In the rows, zero is written as 128.
First come named turns, each shown by rows before and after it. For each pair of rows after them, which turns, in which order, take the first row to the second? The first pair is done for you.
H (before -> after):
[158 130  95 126  72 100 113 188  84 180] -> [157 136  98 124  98  99  79 203  95 179]
[123 120 149 107 135 144 157 117 133 125] -> [100 108 115 123 141 146 150 118 137 125]
[127 130 104 124  90 113 127 150  97 156] -> [126 136 113 124 114 101  99 163 106 153]
Q (before -> after):
[118 117 111  95  96 104 145 122  90 126] -> [114 101 115 117  88 122 145 108  97 132]
[112 110  65 161 133 103 135 134 125 127] -> [103 100  70 142 144  97 119 141 121 116]
[160 165 159 139  68 126 119 162 102 157] -> [152 157 169 123  66 112  99 173  97 142]
X (before -> after):
[ 85  87  52 104  96  44  96 144  69 127] -> [ 62  61  27 150 138  80 139 120  94 133]
[117 134 117 167 157 174 164  96 156 133] -> [136 148 172  96 119 153 180  95 131 102]
[134 164 180  88 150 122 100 135 139 103] -> [125 155 145 125 168 111  64 147 145 132]
[132 131 126 137 108 131 133 118 133 146] -> [136 128 127 137 116 130 137 117 125 142]
B (before -> after):
[135 179 154  84 109 147 123 133 125 113] -> [119 134 140  82  92 150 138 118 110  89]
[121 106 120 103 136  99 133 145 107 120] -> [117 119 151 128 155 134 154 120 143 117]
[151 163 174 142 144 145 146 113 160 140] -> [133 129 102 100  96  88 119 151  80 134]
[115 106 103 169 118 133 112 119 135 154] -> [126 126 120 174 124 129  96 127 135 165]
Then:
Between the rows of a pair lie 2 to 3 turns.
[145 127 118  86 100 108 189 128  88 115] -> [147 136 149 103 115 154 202 100 121 114] => B, B, B
[114  87 127 135  96 122 125 117 105 113] -> [130 132 115 107 151  93 103 147 125 125] => H, Q, Q
[125 114  89 187 116 134 136 132 133 141] -> [143 134 120 169 127 155 180 116 149 130] => B, X
[134 134  49 159  85 120 160 133  93 171] -> [154 177  64 166  96 111 145 144 117 193] => B, B
[167 145 166 173 160 156  82 117 169 149] -> [156 104  71 172  76 124 131 126  94 162] => B, Q
[138 170 166 145 144 143 157 105 181 162] -> [119 148 129  46 178  98 167 118 141 121] => B, B, Q
[110  66 131 125 130 126 181  79 123 112] -> [155 152 130  96 184  93 175 106 161 145] => Q, B
[111 130 130  82 148 118 166 122 104 113] -> [111 113 162 103 101 120 118 136 101 111] => Q, X
[126 137  95 100 120 106 147 120  80 131] -> [ 97 123 111 110 184 126 118 113 124 116] => B, H, Q
[124 100 108  83  99  93 162 130  74 108] -> [123 133  59 111 159  82 152 147 108 149] => H, Q, Q
[123 107 129  86 116  98  67 161  94  97] -> [101  87 107 175 169 159  94 119 156 128] => X, B
[130 126  92 172 163 141 149 105 157 131] -> [151 147 137 150 131 150 178  93 149 124] => H, H
[124 112 104 115 132 143 179 121 104 112] -> [151 159 126 103 124 134 175 139 115 127] => B, H, X
[153  91 112 213  92  98 113 135 119 134] -> [137  67 164 212 127 127 111 116 161 112] => Q, Q, B
[146 119  86 166  68 121 141 139 134 174] -> [156 128 139 146  71 152 182 116 155 151] => B, X
[130 145 107  99 122  92  98 154 109 133] -> [124 113 166  85  99 132 125 120 105  91] => B, X
[149 182 102 170 147 125 124 129 169 179] -> [173 167 121 137 106 148 205 100 143 158] => H, H, X
[109 117  99 133 147 117  98 150 115 138] -> [146 165 120 131 135 120 121 149 138 154] => Q, X, B
[123 105 187  77 141 140 129 112 115  79] -> [ 87  58 125 128 147 138 101 127 100  92] => B, X, B
[110 133 125 158 135 113  57 138 152 133] -> [113 117 170 126 133 164 150  90 148  87] => X, X
[131 150 121  95  91  93 152 133  84 115] -> [106 129 100 139 116 121 197  94 105 126] => X, X, X
[127 127 108  90 164 116 154 115 108 120] -> [118 101 132 117 120 118  79 130 107 119] => Q, X, X
[144 162 137 130 118 105  94 163 127 151] -> [111 137 121 130 162 108  80 153 135 132] => X, Q
[144 127 181  85 147 138 133 117 123  96] -> [118 125 115 158 170 119  71 146 135 141] => X, X
